In the rows, zero is written as 128.
Each path below is one point turned by a fixed rotation once a step. After each direction that follows a path, write how fast that rotation turns it, in degrees per step (0 if it stays still).
Each turn is a multiple of 5 degrees from 10 to 175, or 0.
Each row of a path follows its step; steps can be skipped.
Rotation 1:
step 0: [124 121 138 128 118 120 124 128 126 131 125 127 127 132 131 124 128 128
 122 130 133 117 133 131 127 127 129 127 135 132 122 124 139 123 122 135
 136 134 128 132 124 118 129 129 125 130 131 122 136 131 130 129 127 118
 128 133 140 129 133]
step 1: [137 128 130 127 128 126 129 123 135 127 132 136 134 136 131 133 125 135
 122 123 119 139 128 126 128 132 138 127 127 127 122 124 128 126 120 135
 123 120 122 126 130 124 142 130 125 127 139 121 124 128 126 132 125 122
 128 132 134 132 127]
step 5: [128 131 135 124 126 126 127 138 128 121 133 132 127 126 122 129 133 123
 123 127 134 130 131 126 115 122 130 129 128 128 123 130 136 119 126 130
 127 127 122 129 129 126 130 128 124 120 133 121 132 129 125 124 128 109
 131 133 139 133 130]
step 8: [129 130 129 124 131 126 131 126 127 129 128 134 133 125 133 133 125 122
 121 128 123 127 126 124 125 127 137 122 118 130 125 119 130 128 125 137
 127 125 121 118 128 118 127 120 124 131 132 118 128 117 126 131 124 118
 130 132 138 130 137]
step 9: [127 127 129 126 122 126 121 129 130 134 125 130 123 143 135 129 144 126
 125 133 124 129 133 131 131 134 123 122 131 135 126 129 129 125 114 129
 130 127 123 127 132 118 131 132 126 120 132 123 130 138 127 125 127 124
 124 130 136 127 128]
step 10: [129 136 136 132 122 121 129 130 126 126 130 141 136 125 134 131 125 141
 121 126 133 130 128 128 117 125 140 132 127 131 124 130 130 124 119 129
 123 128 125 125 124 122 130 123 125 133 135 122 133 127 126 124 126 121
 123 132 134 124 134]
step 12: [128 130 137 127 126 127 131 127 130 132 138 144 123 133 132 128 129 129
 120 128 132 128 130 130 126 124 133 130 130 138 123 135 128 116 124 128
 137 123 130 128 130 120 137 129 132 129 123 128 129 129 132 123 123 116
 127 133 137 130 130]
step 13: [124 131 124 123 128 116 128 123 132 129 132 132 138 129 125 132 128 131
 125 133 127 125 131 121 129 129 139 126 130 128 125 121 137 135 118 131
 133 123 125 128 131 125 128 135 117 127 140 123 136 126 123 129 129 128
 132 129 139 132 132]
step 14: [126 125 134 125 121 131 131 129 130 129 131 127 127 141 130 120 132 129
 130 135 129 138 134 125 120 130 135 132 128 130 124 131 132 120 119 129
 125 128 125 129 133 125 141 131 131 118 129 126 134 128 130 122 124 115
 125 131 127 129 119]
Speeds:
[126 129 128 130 129 128 128 127 130 128 126 128 126 127 127 125 126 129
 128 127 129 130 124 124 128 128 130 129 129 129 128 129 130 130 129 131
 127 127 126 128 127 127 129 126 128 125 129 126 127 129 127 127 127 128
 129 127 127 127 127]
115
[127 129 127 127 128 127 129 128 128 131 126 128 128 129 126 126 129 128
 129 129 127 128 128 127 127 129 128 127 128 128 128 124 127 129 125 126
 128 128 129 129 131 127 127 129 127 127 126 128 126 131 129 131 128 130
 131 126 128 127 129]
155
[130 128 128 127 126 130 129 127 126 127 128 127 130 128 128 126 131 126
 130 128 128 128 127 128 126 126 128 129 126 128 128 128 128 127 128 130
 125 127 129 127 129 129 130 127 127 128 128 126 127 125 126 129 126 128
 131 129 125 131 128]
115
[129 128 127 131 129 131 130 128 130 128 127 128 127 132 130 128 128 127
 129 128 126 130 129 130 130 131 129 129 126 127 128 128 128 127 129 127
 131 129 128 127 129 128 131 129 125 126 128 129 126 129 127 127 127 128
 127 128 126 127 128]
140
Rotation 2:
step 1: [134 130 132 130 122 133 128 120 126 133 128 124 129 125 124 134 128 135
 135 122 138 135 128 128 135 126 130 118 117 128 139 128 121 131 125 124
 130 125 125 130 132 126 132 129 124 143 134 115 125 132 131 131 133 135
 131 128 125 124 127]
step 2: [138 138 129 124 121 121 134 128 133 129 132 120 117 126 125 129 125 117
 126 125 136 129 131 129 134 130 126 129 124 127 127 123 118 127 129 138
 140 124 134 131 126 125 131 125 127 136 125 123 127 134 136 133 130 126
 134 123 133 122 132]
step 3: [133 134 139 131 125 123 135 125 130 130 132 133 124 127 121 124 127 131
 122 139 133 126 127 124 128 126 123 125 131 127 122 132 122 134 125 126
 130 132 122 127 121 136 129 127 129 140 134 127 120 127 137 139 125 130
 128 129 125 117 141]
step 5: [135 135 130 131 128 130 118 123 131 123 130 134 131 129 125 129 128 129
 121 126 130 132 132 125 133 137 126 133 123 129 126 119 123 122 120 124
 128 130 128 140 126 121 129 130 124 136 124 114 118 134 131 127 118 127
 134 130 132 118 130]
step 7: [132 129 127 131 126 126 131 127 127 125 133 131 138 132 119 129 121 132
 129 124 138 118 125 127 129 130 128 121 128 130 117 130 120 141 131 131
 126 125 131 129 129 126 132 123 133 128 133 117 121 136 132 125 130 135
 143 130 122 126 132]
step 8: [138 136 123 137 132 124 122 126 127 126 134 128 124 131 127 131 130 133
 130 122 139 129 133 126 131 140 129 129 129 126 121 126 129 132 134 134
 123 129 127 126 136 132 132 126 117 139 139 126 132 129 130 134 122 123
 137 122 129 123 131]
step 9: [138 136 122 137 125 132 130 125 127 135 126 134 129 124 132 133 114 128
 131 129 134 128 121 127 131 132 132 126 132 121 132 128 125 130 123 123
 129 124 130 131 128 127 134 133 126 146 130 122 126 138 125 131 127 133
 124 121 126 127 139]
step 12: [129 134 133 140 128 125 132 133 132 126 138 129 134 127 123 131 119 129
 132 127 124 124 133 126 128 125 125 128 134 123 140 127 126 130 125 139
 128 133 124 136 129 128 135 131 123 137 135 120 120 124 128 136 128 120
 134 129 136 127 133]
step 14: [130 135 131 131 130 126 133 130 123 122 124 113 136 125 128 134 131 128
 126 122 144 125 136 122 132 131 123 130 129 132 123 128 132 132 119 122
 129 125 123 138 131 124 127 132 129 142 129 125 121 122 129 124 130 127
 132 126 125 121 132]
Speeds:
[129 130 127 129 127 133 129 130 127 130 129 126 130 130 128 128 128 128
 127 127 128 130 128 130 128 126 127 127 129 128 128 129 128 129 131 129
 130 128 128 129 127 129 129 126 130 126 128 125 128 129 126 127 126 126
 127 128 130 127 128]
135
[126 129 126 127 128 127 127 131 128 128 130 127 126 132 128 128 127 127
 127 128 127 128 126 130 131 128 126 130 127 129 127 129 127 129 127 128
 126 126 128 131 129 126 128 128 126 130 129 128 129 128 127 129 128 127
 126 128 129 126 126]
115
[128 127 127 129 128 128 126 126 128 125 127 128 128 126 130 131 127 126
 128 128 127 128 129 128 129 125 129 130 127 130 129 128 124 127 129 127
 129 129 127 129 128 129 129 127 128 130 126 128 128 130 128 129 126 128
 127 125 129 130 127]
95
[126 128 126 128 126 128 125 127 130 127 130 129 127 130 129 128 126 127
 130 128 127 126 130 128 127 130 128 129 126 127 128 129 127 127 129 131
 130 128 129 127 129 126 126 126 131 128 128 128 126 129 128 126 130 128
 130 131 130 127 128]
135
Rotation 3:
step 0: [130 137 122 125 131 127 130 127 134 136 126 123 128 121 124 133 129 123
 136 121 137 119 134 131 124 124 125 129 128 130 121 128 131 127 123 121
 128 124 126 127 130 120 130 125 119 138 122 127 117 137 128 134 131 135
 126 136 124 142 116]
step 1: [123 131 122 131 144 132 125 122 133 130 132 130 132 129 118 124 123 131
 128 124 120 129 130 134 130 129 123 123 126 127 120 128 132 122 119 123
 129 123 130 137 137 124 120 125 124 131 117 134 126 129 133 127 129 125
 131 138 115 137 129]
step 2: [125 128 120 136 137 130 121 133 138 125 133 127 135 122 131 131 132 123
 135 127 127 132 140 142 127 126 125 119 137 134 122 121 130 130 131 122
 126 130 130 125 139 128 128 133 122 129 123 131 134 133 125 122 121 130
 122 136 130 134 121]
step 3: [124 132 119 133 129 126 136 120 133 128 129 129 127 129 122 135 131 126
 122 134 133 135 131 130 125 130 120 126 124 129 115 128 138 140 126 127
 124 128 132 124 135 130 125 125 112 133 125 128 128 124 125 136 117 124
 125 136 129 136 129]
step 8: [131 132 124 127 128 122 124 123 133 137 122 120 128 130 126 132 124 131
 130 127 128 130 130 135 123 131 119 126 120 125 120 125 129 138 118 129
 123 126 119 117 128 141 128 121 121 125 116 137 123 134 128 136 131 136
 132 127 129 131 132]
step 9: [130 134 125 122 143 128 124 130 134 129 122 126 131 133 130 118 127 122
 132 124 123 137 137 138 134 136 128 131 128 122 121 127 133 127 123 131
 118 134 126 130 127 137 129 119 124 130 125 135 131 123 122 125 141 123
 133 131 128 126 129]
step 10: [131 127 123 126 134 129 122 137 131 136 130 129 118 122 131 126 131 117
 132 118 131 136 137 132 131 130 124 128 127 119 120 121 130 132 128 126
 124 131 119 121 133 134 130 132 125 139 125 120 124 132 129 139 135 129
 121 128 134 135 123]
step 11: [119 134 133 123 131 131 131 118 127 134 119 131 123 124 125 121 124 120
 127 123 123 133 132 127 119 130 130 122 127 120 122 121 130 129 116 128
 119 128 128 131 128 126 122 133 116 132 120 129 120 125 129 135 134 128
 130 132 123 142 125]
step 14: [122 137 127 128 148 126 121 128 126 128 126 132 121 134 126 123 139 128
 127 130 129 132 135 129 126 130 124 128 129 135 123 131 140 133 124 122
 124 130 120 131 136 132 125 128 125 134 135 131 128 125 129 129 127 119
 126 136 120 141 124]
Speeds:
[127 128 128 126 127 132 128 128 128 128 128 128 129 128 129 127 128 127
 130 129 129 131 127 127 130 127 128 128 125 130 129 129 131 130 129 127
 129 132 129 128 132 129 128 132 128 128 128 128 128 128 128 128 129 128
 126 128 128 127 128]
95
[128 130 126 126 128 128 129 128 127 129 129 127 130 125 130 126 127 128
 124 129 129 127 129 130 126 129 129 127 126 128 129 130 130 128 128 129
 130 127 128 125 127 128 126 128 127 127 131 130 127 125 128 130 128 130
 129 128 127 129 126]
135
[128 128 125 128 128 126 131 130 130 126 127 128 130 131 129 131 126 128
 126 125 128 129 129 126 129 128 127 127 127 128 128 127 131 128 130 129
 127 128 128 126 127 127 126 129 129 126 128 128 127 129 128 126 128 129
 128 127 129 128 131]
25
[128 129 129 128 129 128 128 130 130 130 129 127 128 127 131 128 129 128
 127 128 129 128 131 127 127 128 128 129 131 131 128 129 127 127 132 124
 127 129 129 128 126 129 130 128 129 131 128 130 126 127 128 126 127 130
 129 128 128 126 127]
145
Rotation 4:
step 1: [126 118 122 121 117 137 124 125 122 129 134 133 131 126 122 119 130 120
 132 124 128 135 130 115 116 136 132 135 120 131 133 123 131 127 124 127
 125 125 133 129 135 129 128 122 125 131 133 130 128 131 121 129 123 133
 133 129 126 136 130]
step 2: [126 124 124 137 131 132 131 127 115 130 128 121 134 122 132 124 119 123
 127 132 122 134 134 131 127 129 121 135 129 128 133 123 138 118 128 122
 130 130 130 131 134 131 133 134 126 130 126 133 129 128 119 124 117 124
 126 119 137 120 135]
step 3: [127 127 121 118 132 130 130 131 128 138 134 123 128 128 125 122 133 125
 130 125 125 130 119 127 129 129 126 126 128 123 124 129 134 118 119 125
 119 128 130 124 142 131 121 134 135 133 123 133 123 121 134 133 124 138
 120 125 128 120 134]
step 4: [136 139 130 125 119 130 127 126 126 121 132 125 130 121 122 130 130 126
 126 118 121 128 125 123 127 128 126 134 138 126 135 123 133 131 127 125
 131 137 139 125 131 130 125 127 127 144 123 128 120 130 125 127 123 137
 123 128 138 136 129]
step 5: [127 133 134 131 130 131 131 132 118 130 133 128 132 137 134 123 122 123
 131 132 130 123 128 134 125 127 125 135 130 117 132 122 136 126 122 134
 129 125 129 126 122 129 120 136 125 136 124 131 130 125 124 136 131 127
 116 136 141 125 121]
step 7: [129 136 128 127 124 134 121 139 129 127 134 134 133 125 139 120 129 135
 126 125 130 134 141 127 127 140 137 124 128 130 133 122 127 133 134 126
 128 138 126 126 131 129 122 124 126 133 136 123 129 129 126 134 127 135
 120 131 132 135 122]
step 9: [126 123 122 126 133 128 133 129 133 123 133 129 130 132 130 117 137 129
 126 122 119 133 135 128 121 138 135 118 123 125 121 144 129 119 136 132
 126 133 132 127 131 124 122 125 132 129 123 127 129 131 127 127 129 123
 129 127 135 118 130]
step 10: [119 129 127 124 122 119 127 131 131 125 128 130 138 119 122 128 125 123
 127 123 126 133 139 129 131 137 137 124 126 140 126 124 133 124 133 119
 125 123 140 134 126 132 120 126 130 130 126 138 130 126 130 128 124 131
 130 133 135 138 128]
step 14: [137 126 126 128 131 128 123 130 131 133 132 125 132 135 135 132 127 126
 127 130 121 128 121 138 125 133 128 140 134 135 120 118 133 120 124 136
 122 136 128 126 120 137 124 136 121 132 134 128 139 124 128 134 129 129
 130 127 122 121 124]
Speeds:
[128 126 126 127 128 125 129 130 128 126 128 129 128 130 128 128 129 126
 130 127 128 128 127 127 128 130 129 126 131 128 130 130 125 130 127 127
 126 128 128 128 130 129 130 129 129 126 126 126 128 128 130 128 128 128
 126 128 127 125 128]
120
[126 126 125 125 127 129 129 130 129 130 129 128 128 130 127 128 126 130
 128 129 130 127 127 130 128 129 127 128 128 128 129 127 128 128 125 129
 126 125 129 129 128 129 125 127 129 128 129 128 129 127 129 131 126 128
 130 131 128 129 125]
160
[129 128 127 129 125 128 128 126 126 129 129 128 130 125 125 127 127 127
 127 130 127 127 125 127 130 128 128 126 129 130 130 129 128 128 127 131
 130 127 128 126 128 129 125 130 129 128 127 128 130 127 128 129 128 130
 127 126 128 126 127]
40
